In the rows, zero is written as 128.
Each path below is one point turned by a fixed rotation once a step. After each direction that follows a path, write how fast that rotation turns it, in degrees each step (0 if it stays still).
Each turn is a multiple of 5 degrees from 10 to 175, or 0.
Each row of a path follows its step; steps can be skipped.
Path 1:
step 1: [121 131 126 127 109 117 130 126 132 129 131 129 126 128 134 133 124 130
 141 130 131 120 121 132 129 137 129 134 113 155 123 132 140 142 116 133
 130 116 117 125 120 140 126 134 117 141]
step 3: [129 130 113 117 150 123 133 123 121 120 137 133 129 129 120 123 127 139
 123 112 118 123 118 125 135 125 111 133 121 134 115 121 123 141 116 123
 129 127 133 120 128 114 130 120 122 117]
step 4: [141 114 122 128 136 123 118 132 131 109 136 126 137 129 128 139 115 121
 136 130 129 119 132 122 125 140 118 120 126 153 129 124 133 134 124 136
 122 122 130 128 132 111 115 135 130 134]
step 5: [119 135 123 135 118 129 125 129 143 111 128 126 109 133 135 139 127 110
 124 125 127 129 121 126 122 126 124 121 144 132 126 117 140 136 114 138
 130 124 116 127 138 131 121 118 115 127]
step 9: [124 109 115 119 125 114 133 121 124 123 134 125 124 130 127 130 128 125
 132 131 137 123 125 135 121 130 122 130 133 146 129 139 142 129 114 147
 130 112 118 115 128 118 116 134 135 129]
step 10: [126 136 133 133 129 127 141 130 137 114 139 147 130 134 144 127 126 119
 121 123 137 137 127 127 113 129 136 125 132 137 123 128 145 136 113 128
 143 127 128 120 142 120 131 121 117 125]
step 15: [126 129 132 126 134 136 137 134 119 119 130 134 140 128 147 143 110 133
 128 120 140 123 125 123 125 146 132 125 117 141 132 125 138 135 117 123
 138 129 133 121 131 115 138 141 120 126]
step 22: [123 138 132 132 123 116 121 128 118 124 128 126 127 139 123 127 138 143
 123 115 134 129 120 128 112 127 128 128 115 136 121 139 112 148 113 135
 126 124 124 109 130 132 134 126 122 125]
step 23: [128 109 124 113 130 135 130 137 122 116 132 138 126 127 125 141 114 130
 121 128 137 135 114 130 125 139 135 144 128 143 132 143 118 136 127 124
 122 129 131 119 129 115 131 136 116 130]
step 27: [109 137 137 137 120 131 134 122 119 116 125 125 127 130 137 142 131 137
 127 121 126 132 126 139 116 133 126 136 132 137 121 126 105 145 127 129
 120 123 135 127 114 127 125 127 113 127]
[130 132 131 123 128 128 133 129 127 123 129 127 130 128 129 127 130 128
 128 125 132 128 130 127 126 126 130 133 125 124 127 130 126 126 127 132
 130 132 128 125 128 129 129 125 125 130]
90
[130 129 131 123 128 125 126 130 128 131 127 132 126 129 130 131 130 128
 131 128 126 130 124 128 124 123 124 131 127 127 127 130 127 131 130 127
 125 132 127 131 126 128 128 134 128 127]
70
[128 132 129 131 129 124 126 130 131 128 130 126 126 128 126 127 127 132
 129 130 129 128 130 130 131 126 128 125 131 129 130 132 125 127 122 131
 129 132 125 129 129 126 123 132 128 132]
85
[130 125 126 131 125 127 129 130 132 127 127 129 127 131 130 127 130 123
 131 127 130 129 129 130 128 130 127 127 130 125 125 130 125 134 129 128
 130 128 123 122 125 129 130 130 131 130]
85
[127 129 125 126 128 129 132 134 128 130 131 128 129 132 124 129 128 125
 132 128 124 126 129 130 126 129 126 128 127 127 132 132 126 127 126 125
 129 122 128 132 129 128 130 126 127 130]
145
[129 128 130 130 127 128 127 125 129 125 131 123 130 131 123 131 132 130
 130 126 127 130 126 126 128 123 123 127 129 132 130 128 126 127 131 128
 127 127 129 126 129 125 131 126 133 129]
80
